Questions about the matrix below.
1) The second-last entry, reading row by row?
2) The bottom entry of the column that holds the smallest entry?
3) The 1st entry in reading order?
4) The entry directly above the smallest entry?
5) The fourth entry in reading order?
6) The bottom-right entry?
7) The 2nd entry in reading order?
8) The entry directly below 73?
65; 44; 116; 106; 142; 118; 94; 156; 48; 165; 52
200; 144; 156; 220; 154; 83; 85; 219; 35; 151; 229
137; 165; 26; 167; 46; 220; 227; 134; 169; 92; 167
157; 38; 215; 35; 152; 228; 65; 165; 33; 193; 65
143; 73; 179; 29; 169; 99; 172; 86; 26; 141; 188
38; 79; 159; 215; 153; 49; 77; 111; 218; 200; 137
205; 110; 160; 149; 177; 26; 163; 200; 75; 78; 147
115; 204; 88; 187; 119; 83; 218; 179; 227; 106; 202
177; 95; 101; 91; 26; 109; 79; 126; 142; 226; 109
136; 123; 119; 180; 201; 142; 126; 91; 211; 175; 186
63; 37; 187; 188; 111; 180; 122; 134; 170; 148; 36
100; 134; 128; 48; 67; 25; 44; 189; 91; 189; 83
132; 175; 46; 178; 45; 101; 40; 62; 89; 75; 207
1) 75
2) 101
3) 65
4) 180
5) 106
6) 207
7) 44
8) 79

Questions about the table below.
1) Give the entry in the top-left corner.
2) Give the entry just left of 111.
3) Give the entry just left of the largest entry.
4) Give the entry directly below 177.
5) Give the first entry in the row that holds the smallest entry.
6) Give the entry in the bottom-left corner.
7) Give the first entry of the largest entry's row.
8) Give the 4th-last entry, reading row by row.
122; 169; 170; 118; 143; 135; 132; 126; 109; 161
139; 143; 133; 196; 105; 137; 130; 122; 108; 97
148; 132; 142; 113; 233; 111; 102; 101; 129; 137
146; 165; 122; 132; 89; 177; 140; 134; 150; 114
117; 144; 145; 120; 110; 132; 137; 135; 118; 146
1) 122
2) 233
3) 113
4) 132
5) 146
6) 117
7) 148
8) 137

[[156 116  69 118  94  25  22 228  82 162 160 217  38 174]
 [112  69 156  42  73 109 100  33  63 131 139 196  57 117]]
Indices start at 1.
The entry in the bottom-right corner? 117
The entry at row 2, column 1? 112
The entry at row 1, column 3? 69
The entry at row 1, column 2? 116
The entry just left of the smallest entry -> 25
The entry directly below the largest entry: 33
The entry just left of the largest entry? 22
The entry in the top-left corner is 156

data =
111; 92; 142; 201
70; 180; 30; 91
The entry just right of 30: 91
Find the 2nd largest entry.
A: 180
The entry in the top-left corner: 111

m =
[[ 46  29  41  98  75  45  43 128 194 203 210  43  53 181 200 199]
 [185  74 194  80 188  64  95 165  78  41 172  77 189  91 173 145]
 [173  67 183 112 202  71  60 186  96 107 171  97 171  92 173 162]
 [ 44 164  81  46  49 142 169 152 218 202 199  45  51 208  98  74]]
Rows and columns are numbered from 1.
Which number is the bottom-right entry? 74
Which number is the entry in row 1 and column 3? 41
Which number is the entry directly above 71? 64
Which number is the entry just left of the smallest entry? 46
The smallest entry -> 29
Which number is the entry directly below the smallest entry? 74
The entry directly below 71 -> 142
The entry just left of 60 is 71
The top entry of the column that holds the largest entry is 194
The entry at row 3, column 2 is 67
Which number is the entry just left of 142? 49
The top-right entry -> 199
The entry directly above 189: 53
The entry directly above 44 is 173
Which number is the bottom entry of the column that holds the smallest entry? 164
The entry just left of the largest entry is 152
The entry at row 3, column 3 is 183
Which number is the entry in the bottom-left corner? 44
The entry at row 2, column 1: 185
Which number is the entry directly above 169? 60
The entry just left of 172 is 41

M =
[[104  84 102  76 143 109 179  78 128 122  79 158 188 159]
 [169 100 162 101 159  93 150 103 178  81 100  96 157  95]
 [125 163 131 164 107  62  82 172 184  64 159 155  86 147]
 [ 95  90  96  85 133  80 170  89 174  72  87 177 181 171]
 [144 135 141 130 133 163 120 130  86 179 128 105 117 111]
 [181  56 163  52 189 159 206  47 117 154  54  63 210  71]
 [ 95 117  98 111 119 129 142 114 132 123 110 167 146 162]
 [149 180 151 178 110 132  66 183 121 141 172 112  61 112]
 [ 93 104 100  94 129 163 162  96  77 185  95 151 163 156]
 [ 86  68  93  60 144 108 198  62 131 120  63 169 209 170]
 [ 82 114  94 110 116  54 142 118 184  58 110 194 153 186]
 [125 105 121  99 138 160 155  99 111 152  99 126 156 127]
 [ 70 135  78 122 105 140 129 127  64 189 124 185 129 190]
 [150  55 146  54 173 124 205  54 173  93  55 102 213  99]
 [116  95 121  90 142  99 164  94 142 112  91 142 171 143]
 [ 92 200 104 192  79 130  51 200  82 170 188 171  45 173]]
Counting starts at 1.
The top-right entry: 159
What is the entry in row 2 and column 1?
Answer: 169
The entry at row 3, column 3 is 131
The entry directly above the smallest entry is 171
The entry in the bottom-right corner: 173
The entry in row 1 and column 1 is 104
The entry directly above 167: 63
What is the entry at row 3, column 1?
Answer: 125
What is the entry just left of the largest entry?
Answer: 102
What is the entry directly above 103?
Answer: 78
What is the entry just left of the smallest entry?
Answer: 171
What is the entry just right of 58?
Answer: 110
What is the entry at row 1, column 2?
Answer: 84
The entry directly above the largest entry is 129
The entry at row 3, column 2 -> 163
The entry directly above 180 is 117
The top entry of the column that holds the smallest entry -> 188
What is the entry at row 2, column 2?
Answer: 100
The largest entry -> 213
What is the entry just right of the largest entry?
Answer: 99
The entry directly above 85 is 164
What is the entry just right of 153?
Answer: 186
What is the bottom entry of the column that holds the smallest entry?
Answer: 45
